arr =
[[  42.012   42.235 -193.664  123.026  -30.662   86.077   26.922  -99.957
  -159.269  -20.285   94.062  184.702   79.694  149.232  -94.374 -136.501]
 [  21.452   57.393   -9.715   92.073   43.570  144.041   29.134    5.009
   163.054   25.622  150.588   90.586   29.208 -115.189  149.262   -2.994]
 [ -38.493 -212.563  145.873  -11.532 -122.442   19.189 -168.238   58.706
   -49.400  -46.654   25.544   68.940 -156.354  -21.521  -32.205   43.230]
 [  95.018   82.799   -2.539   59.140   44.655  -27.153   92.784    9.338
  -187.034    1.955  -20.259  -81.866   44.111   99.091 -180.898    0.118]
 [  81.294  -89.928  142.889  150.503  -43.350  168.710  -60.363   86.129
    62.467  -25.755  187.240  132.983  -81.040 -133.354   59.466   43.720]
 [  58.196  -56.458 -100.467  121.750  -54.530   42.652  -22.185  -52.968
  -151.543  -50.394   43.886   62.484  -11.819  175.983  -51.235  -94.117]
 [  15.141   26.210  -52.268  -25.064    0.565  -14.648   28.551   -1.029
   251.050   -7.140  -23.885   94.924   79.840 -146.939  216.354  -15.760]
 [ -33.687   54.368  -45.525 -140.438   28.067 -194.050   53.397  -30.614
  -142.028   11.303 -206.817 -170.543   44.356  130.342 -151.219
     2.247]]
Indices start at 1.
(1, 1) => 42.012
(4, 8) => 9.338
(6, 16) => -94.117
(8, 14) => 130.342
(8, 4) => -140.438
(4, 7) => 92.784
(5, 16) => 43.720
(8, 2) => 54.368
(8, 13) => 44.356
(3, 4) => -11.532
(5, 14) => -133.354
(5, 12) => 132.983
(1, 8) => -99.957
(4, 11) => -20.259
(7, 1) => 15.141
(5, 1) => 81.294
(4, 15) => -180.898
(8, 3) => -45.525
(7, 3) => -52.268
(3, 9) => -49.400
(8, 6) => -194.050
(7, 10) => -7.140
(1, 5) => -30.662
(4, 16) => 0.118
(2, 9) => 163.054
(4, 5) => 44.655
(7, 8) => -1.029
(6, 5) => -54.530
(3, 1) => -38.493
(1, 3) => -193.664
(8, 5) => 28.067
(1, 4) => 123.026
(2, 5) => 43.570
(8, 7) => 53.397
(5, 10) => -25.755

x =
6,6,4,5,6,5,6,6,5,6,4,7,2,6,7,5
7,6,3,4,5,4,5,5,4,5,4,5,5,4,5,5
5,4,4,5,6,3,5,4,5,6,5,5,4,4,4,4
7,4,4,3,5,4,5,3,6,6,5,7,6,3,3,5
4,4,7,5,5,5,3,6,4,4,5,5,7,6,3,6
5,5,6,6,5,4,6,4,5,5,5,6,4,6,4,4
6,3,4,5,4,5,4,8,5,3,2,7,4,5,5,5
4,4,3,5,5,5,6,5,5,6,4,5,6,6,4,4
4,3,2,4,5,4,6,5,6,6,5,3,7,4,4,4
4,3,3,3,6,5,6,6,6,5,4,6,5,5,5,4
7,5,3,5,6,3,4,6,4,5,5,5,3,4,6,5
6,5,5,5,4,5,4,6,4,5,3,6,3,4,6,5
5,3,3,3,4,6,6,6,5,5,4,5,6,3,5,4
Rows and columns are counted from 1.
(1, 1) -> 6
(9, 16) -> 4
(1, 6) -> 5
(5, 11) -> 5
(1, 8) -> 6
(4, 9) -> 6
(10, 14) -> 5
(9, 5) -> 5
(9, 10) -> 6
(12, 6) -> 5
(6, 1) -> 5
(8, 13) -> 6
(1, 12) -> 7
(9, 13) -> 7
(4, 7) -> 5
(8, 15) -> 4
(2, 12) -> 5
(12, 11) -> 3
(13, 14) -> 3
(5, 1) -> 4
(4, 13) -> 6
(2, 5) -> 5
(3, 12) -> 5
(13, 6) -> 6
(3, 7) -> 5
(12, 5) -> 4
(1, 9) -> 5
(7, 6) -> 5
(9, 11) -> 5
(8, 6) -> 5
(13, 7) -> 6
(12, 7) -> 4
(3, 11) -> 5
(7, 3) -> 4

B =
[[  9 -11  -5 -53 -31 -32   6 -16  20]
 [ 24  70  -1  31  32 -25 -81  52  19]]
Rows and columns are counted from 1.
(1, 1) -> 9
(2, 5) -> 32
(1, 6) -> -32
(2, 1) -> 24
(1, 9) -> 20
(2, 4) -> 31
(1, 2) -> -11

grid =
[[5, 3, 3, 4, 6, 5, 5, 6, 4, 5, 5, 4],
 [4, 4, 2, 5, 5, 6, 5, 7, 5, 5, 5, 4],
 [4, 4, 2, 6, 5, 4, 5, 7, 4, 4, 5, 5],
 [6, 2, 3, 5, 7, 4, 5, 5, 3, 4, 5, 5],
 [5, 3, 3, 5, 6, 5, 5, 7, 5, 5, 6, 4],
 [5, 3, 3, 5, 6, 4, 5, 5, 4, 5, 5, 5],
 [4, 4, 2, 6, 5, 4, 4, 7, 5, 3, 5, 5],
 [4, 4, 2, 4, 5, 5, 6, 6, 4, 5, 3, 5],
 [4, 4, 2, 5, 5, 5, 5, 7, 5, 4, 5, 4],
 [4, 4, 2, 5, 5, 5, 5, 7, 4, 4, 5, 5],
 [5, 4, 2, 4, 5, 5, 6, 5, 3, 6, 3, 5],
 [5, 3, 3, 4, 6, 5, 6, 6, 4, 6, 5, 4],
 [4, 4, 2, 6, 6, 4, 4, 7, 5, 4, 5, 5],
 [4, 5, 2, 5, 5, 5, 5, 7, 4, 4, 5, 5]]
Rows and columns are counted from 1.
row 1 col 1 => 5
row 3 col 3 => 2
row 3 col 7 => 5
row 12 col 5 => 6
row 2 col 8 => 7
row 2 col 3 => 2
row 8 col 3 => 2
row 13 col 7 => 4
row 6 col 12 => 5
row 9 col 3 => 2
row 8 col 7 => 6
row 12 col 2 => 3
row 14 col 6 => 5
row 1 col 8 => 6
row 3 col 12 => 5
row 10 col 1 => 4
row 9 col 12 => 4
row 1 col 5 => 6
row 4 col 1 => 6
row 1 col 11 => 5
row 7 col 11 => 5
row 3 col 9 => 4
row 12 col 8 => 6
row 8 col 5 => 5
row 3 col 6 => 4
row 7 col 10 => 3
row 8 col 4 => 4
row 12 col 12 => 4
row 12 col 7 => 6
row 14 col 2 => 5
row 12 col 1 => 5
row 3 col 1 => 4
row 5 col 9 => 5
row 10 col 5 => 5
row 1 col 3 => 3

M =
[[2 5 6 4 2 1 3 8 3 4]
 [1 6 4 4 2 1 3 6 4 5]
 [1 6 5 3 2 1 2 7 5 5]
 [1 5 4 5 2 1 3 6 4 5]
 [1 5 4 5 2 1 4 6 4 4]
 [1 5 5 5 2 1 4 7 3 4]
 [1 6 4 4 2 1 3 6 4 5]]
Rows and columns are counted from 1.
row 1 col 1 -> 2
row 2 col 4 -> 4
row 4 col 6 -> 1
row 2 col 10 -> 5
row 7 col 10 -> 5
row 2 col 2 -> 6
row 1 col 3 -> 6
row 2 col 5 -> 2
row 7 col 5 -> 2
row 4 col 7 -> 3
row 5 col 8 -> 6
row 6 col 4 -> 5
row 1 col 8 -> 8
row 2 col 9 -> 4
row 7 col 7 -> 3
row 3 col 10 -> 5
row 7 col 4 -> 4
row 7 col 2 -> 6
row 6 col 1 -> 1
row 3 col 7 -> 2
row 5 col 2 -> 5
row 1 col 4 -> 4
row 6 col 7 -> 4
row 5 col 1 -> 1
